Each row is where one point has got to under a steady rotation. How many steps took it there?
The counts run from 0 to 1411.
[106 144 152 171 145 121 168 151 152 128 135 118 113 113 143 106 113 124
 123 125  99 139 165 101 105 155 155 130 143 143 118  91 138 122  96  95
  76  72 124  68 135 180 169 101 129 110 172 119 136 137 141 166 161  86
 176 131 121] => 159
[126 100  99  93 181 163 172 163 159 128 107 108  92 164  98 138 106 157
 117 140 132 138 143 135 142 150 111 129 112 165 167 143 167 160 141 133
  88 116 144 130 127 124 120 127 102  96  96  96 137  97 152 218 117 142
  79 164 125] => 22
[141 175 174 176 159 157 105 141 141  94 125 123 144 158 126 134 141 131
 142 109 114 127 182  89 151 137 164 138 143 169 123 130 122 131 154 140
 109 100 159  94 125 186 144 128 161 120 136 149 138 138 129 175 124  66
 161  81 100] => 259
[110 113  99 140 105 120 149  84 147 115 112 162 133 130  91 160 187 143
 143 171 109 106 122 110 138 187 181 143 145 149 152 141 131 128 146 162
  83  87 141 124 138 110  93 107 119 150 113 112 121 141 178 104  83 130
  93 100 135] => 114
[ 88 177 139 125 145 133 158 148 108 107 115 135 104 110 111 137 139 125
 116 153  93 119 171 112 112 136 127 123 139 169 107 127 140 169 136 128
 108  88 131 112 131 183 123  54 107 154 144 115 137 118 166 171 113 105
 151  70 142] => 6
[155  93 140 131 165 126 129 149 149 145  79 120 124 126 133 124 124 171
 132 155  99 169 175 112 170 143 144 142 104 158 189 117 143 152  86 153
  91 164 138 137 124 108 101 130 129  93 111  93 141 140 153 147 114 149
 130 145 161] => 275
[150 146 166 176 151 115 130 159  70 114 149  86 127 149 115 107 120 126
  73 132 117 144 187 128 137 102 183 176 127 146 168 124 143 151  88 149
  93 142 130 136 136 141 143 119 118 134 109 138 157  97 131 155 147 118
 102 131 107] => 72
[ 97  92 107 146 148 106 166  93 152 103 130 146 119 112 123 128 125 116
 115 158 100  87 128  97 100 204 120 174 153 128 119 112 131 124 161 112
 117  80 151 139 180 117 121  81 144 109 173 127  90 145 176 149 119 149
 105 158 165] => 394
[147 107 150 145 152 146 155 136 127 124 114 139  99 134 108 160 125 194
 118 152 125 154 150 115 128 124 150 112  93 164 156 100 133 179 124 166
 101 114 127 126 113 110 109 152 110 130  84  74 136 120 143 137  55 154
  63  99 120] => 122
[148  99 121 138 123 149 137 158 142 103 121 115 144 171  80 151 127 152
 110 154 114 145 171 118 176 162 117 147 139 146 151 152 137 145 159 149
  98 166 193 183 133  96  96 146 136 155  86 140  98 140 157 152  71 152
 131  87 130] => 838
[131 100 149 172 147 109 179 124  78 103 126 107 166 111 145 124  81 125
 125 132 112 132 192 137 104 143 142 130 129 120 172 106  76 159 126  95
  87 126 141 109 125 182 167 118 114  92 163 126 119 138 150 173 119  97
 155 126 116] => 972
[113 113 126 129 106  98 155 126 181 173 146 165  88  92 104 169 128 105
  91 146 120  78 140 119 131 169 153 156 124 118 146 136 137 120 131 123
  77  99 108 171 117 112 104 100 159  91 126 113  87 154 121 144  79 157
  83 149 118] => 218
[134 128 138 152 206 158 158 157 129 105 105 136 128 117 100  96 121 145
 125 152 101 141 156 124 133 139 140 150 148 163 133 143 153 207 122 159
  90 121 126  92 135 183  79 127 151 125 127  92 171 149 153 149 141 111
 143 134 165] => 1101
[122 114 118 130 107 111 184 143  95 118 100 119 137 112 116 130 141 146
 100 132 121 156 178 139 176 142 137 130 135 127 169 103 178 136  86 119
  81 186 160 144 117 121 129 121 129 127  77 136 129 130 190 159  88 155
 166  98 116] => 99
[113 143 143 123 145 126 206 168  98 115 147 100  86  96 114 164  88 112
 102 111 138  84 158 158 111 125 141 137 139 110 150 121 103 171 152 123
  87 104 115 119 122 155 129 141 106 113 115 105 115 136 129 176  95 145
 115 109  75] => 1047
[120 157 154 179 102 103 134 153 106 104 143 158 120 146  86 111 108  84
  77 139 122 108 144 109 128 124 129 174 174  99 126 136 133 116 166 137
  97  66 152 134 173 197 133  97 119 125 145 119  90 117 124 164  92 110
 133 139 120] => 1234
[161 112 139 137 177 145 124 116 114  93 129 109 126 107 145 141 150 123
 126  79  85 105 170 116 161 145 133 193 139 129 122 134 182 138 147 163
 115  81 143  92 112 156  70 111 157 108 100 153 166 128 176 109 141 103
 123 111 107] => 180
[137 116 145 168 150 142 130  84 102 130 171 110 126 143 153 112 108 128
  79  87 143 156 168 114 105 137 151 148 123 135 158 105 178 110 109 148
  93 123 137 132 126 127 134 115 119  63 116 148 149  94 156 183 173 151
  75 171 125] => 429
[133 124 142 134 171 169 167 149 181 157 121  80 123 125 113 154 122 126
 103  92 112 102 147 139 160 106  99 146 161 110 123 137 161 145 180 144
  62 117 107 122 129 146 105 142 155 116 105 109 127 153 143 184 103 146
 110 166 107] => 664
[133 127 179 151  88 139 107 114 152 157 131 156 102 115 113 141 115 152
 157 153 114 148 154  97 131 129 174 108 111 129 158  95 120 117 143 160
  87 106 147 142 133 132 104 150  98 126 129  86 125 107  86 180  74 124
  64 112 148] => 1061
[106  82 127 181 175 166 172 111 132 110 123 123 169 111 121 142 117 116
  78  99 104 130 167 132  95 159 125 134 137 114 153 129 109 135 155 119
 121  60 131  90 120 194 107 132 137 115 153 129 112 161 143 144 137 131
 130 136 121] => 53
[153  58 153 178 157  87 101 102  95  76 105 120 134 147 130 160 109 152
  97 100 117 133 179 117 152 148 132 153 123 117 167  96 108 106 143 111
 127 115 157 120 112 123 151 123 147  96 126 140  88 155 148 153 101  93
 101 134  95] => 967
[159 101 159 134 154 124 146 155 113  95  96 135 124  96  84  82 123 115
 168 143  87 128 139 128 166 145 159 176 139 128 114 123 148 158 119 143
  97 110 156 110 165 159  73 153 130 181  96 123 130 130 137 131 108  83
 154 151 139] => 1104
[146 127 148 127 143 178 172 146 139 124 155 103 129  98 113 130 134 137
 172 122 102 140 194 157 114 149 146 113 140 152 110  89 170 183 110 144
  95 133 146 114 115 153 105 183 108 193 100 147 137 131 174 147 113 134
 138  82 122] => 1279
[143 134 124 126 167 173 196  85 123  93 140 122 105 120 128 131 126 142
 136 110 143  96 126 119 103 140 113 128 126 142 110 139 148 171 196 132
  95 114 148 141 145 165 115 128 117 103 104 110 138 107 175 216 101 124
  99 153 130] => 1407
[166  82 129 147 119 120 157 158 135 113 170  99 119 138 133 124  93 125
 131  81 127 145 175 134 139 181 166 145 121 117 173 119 112 102 115 124
  89 133 145 138 127 108 151 171 112 101  80 171  87 135 121 170 146 117
 124 137  59] => 610
[131 165 181 155 122 137 167 124  82 131 118 109 111 100 101 103 120 119
 126 141  80 116 151 131 120 117 150 156 130 132  84 124 146 170 132 131
  66 119 154 143 180 171 109  79  92 172 119 149 159 103 153 148 130 118
 176 142 167] => 186
[162 129 155 143 141 127 122  64 129 113 176 165 136  84 121 173 135 110
 162 121 111  63 134 121 102 159 184 157 151 119 124 105 130 115 148 137
 130  77 121 117 135 159  93 128 156 110 146 129 117 136 140 143  93 104
  66  88 126] => 1158
[119 148 134 146  83 104 175 129 122 121 111 163 128 139 115 120 146 126
 153 170 139  79 119 119 154 144 162 154 166 127 142 103 126 132 113 117
  66 115 134 121 175 148 181 116 125 133 114 108 116 109 175 167  69 111
 163 108 108] => 212
[ 74 137 139 102 155 119 120 131  99 117 150 108  89 115 111 124 133 145
  91 122 116 167 189 120  87 167 154 145 125 166 161  64 174 121  87 123
 118 113 115  89 100 109 140 104  98 115 131 143 129 116 167 174 172 145
 103  89 116] => 351
[143 151 122 146 139 131 154 129 126  90  96  81 105 163 156 139 120 151
 182 130 119 106 153 104 188 146 114 140 157 156 154 138 127 142 162 125
  81 127 140 117 133 127 151 110 120  98 100 110 157 119 183 189 105  93
 122  89 101] => 1303
[130  95 111 169 111 122 171 163 121 112 167  93 137 167 122 107  85 102
  96 119 126 170 204 135 115 170 135 114 132 131 161 123 129 130 122  95
  78 134 154 138 114 126 159 137  92 125 135 143  99 143 136 173 137 110
 143 149 112] => 151
[154 170 183 165 129 159 110 139 154 154 128 133 158 107 118 118 128 148
 179 138 118 125 152 122 179 112 161 149 154 134 128 124 179 126 122 158
  69 132 135 111 142 193 108 124 157 115 133 111 182 125 143 187 100 115
 118 127 164] => 83
[ 88 149 145 102 130 113 104  83 129 119 123  88  87 117 104 151 126 115
 159 144  83  88 141 104 148 153 158 177 150 142 116 123 149 109 175 148
  97  71 125 130 142  79  88  82 103 143 120 139 123 129 149 155 119 121
  67  95 111] => 473
[149  93 124 119 120 152 155 158 152 130 125 106  84 133 122 161  97 119
 118  98 111 160 159 151 142 135  87 106 106 101 120 127 155 139 181 113
  82  89 174 158 114 136  78 137 104 140  95 120  78 137 152 178  85 137
 114 136 106] => 484
[113 146 148 126 143 127 206 118 126 134 114 123  79  71 120 142 124 156
 133 115 111  81 113 135 141 134 143 140 140 126  96  92 144 167 119 100
  48 129 110 118 138 154 150 128 127 132 105 125 117 163 187 173 117 123
 183 143 105] => 566
[172  94 155 192 102 154 184 105 104 106 119 162 129  83 128 100  97 124
 161 113 120 132 167 132  98 143 144 142 139 101 127 103 116 162 144 169
 100 100 163 100 153 157  89 164 114 144 102  92 128 121 133 125  82 119
  98 119 159] => 873
[121  98 104 189 143 144 136 153 142  96 131 111 189 162 138 142 120 103
 102 127 118 150 188 126 130 165 134 122 149 129 180 144 132  96 143 138
  97  99 139  84 108 196 139 111 149  99 159 131 119 157 143 166 130  83
 131 121 111] => 154
[136 109 160 149  99 106 130 148 130 134 169 136 105  94 123 122  94  73
 120 139  73 107 178 126  99 163 155 164 128 104 121  94 123 111  90 111
 127  68 152 110 137 141 123  86 121 138 175 159  82 127 128 121 123  99
 144 114 136] => 981
[139 106 132 157 127 124 175 197 107  98 126 117  96 124  96 139  98  93
  63 118 105 131 162 143 129 127 123 150 119  85 139 131 135 153 127 139
  91  59 122 103 121 185 120 114 117 133 133  97  84 149 116 137 108 117
 133 128  82] => 409
[144 161 149 138 134 148 188 162 134 103 141 102  63 142 127 151 106 142
 122  97 132 118 151 114 120 130 108 128 116 124  85 110 129 157 164 118
  84  85 149 126 128 130 166 129 105 125  96 113 115 116 160 185  93 124
 136  89  74] => 946
[146 127 132 123 143 149 186 151 173 139 112 129  85 101 131 148  92 127
 147 115 117  92 131 132 136 142 118 155 134 110 129 146 101 155 187 122
  69  99 164 158 151 176  91 135 137  77 130 108 103 152 118 218 101 125
 131 155 108] => 30
[ 85 134 118 133 109 106 215 107 142 127 147 154  99  94  89 111 151 109
 114 163 123  99 146 140  96 182 174 117 134 148 114 132 134 167 119 128
  64 102 131 165 156 119 124  98  90 168 100 129  97 143 170 137 101 144
 145 113 130] => 112
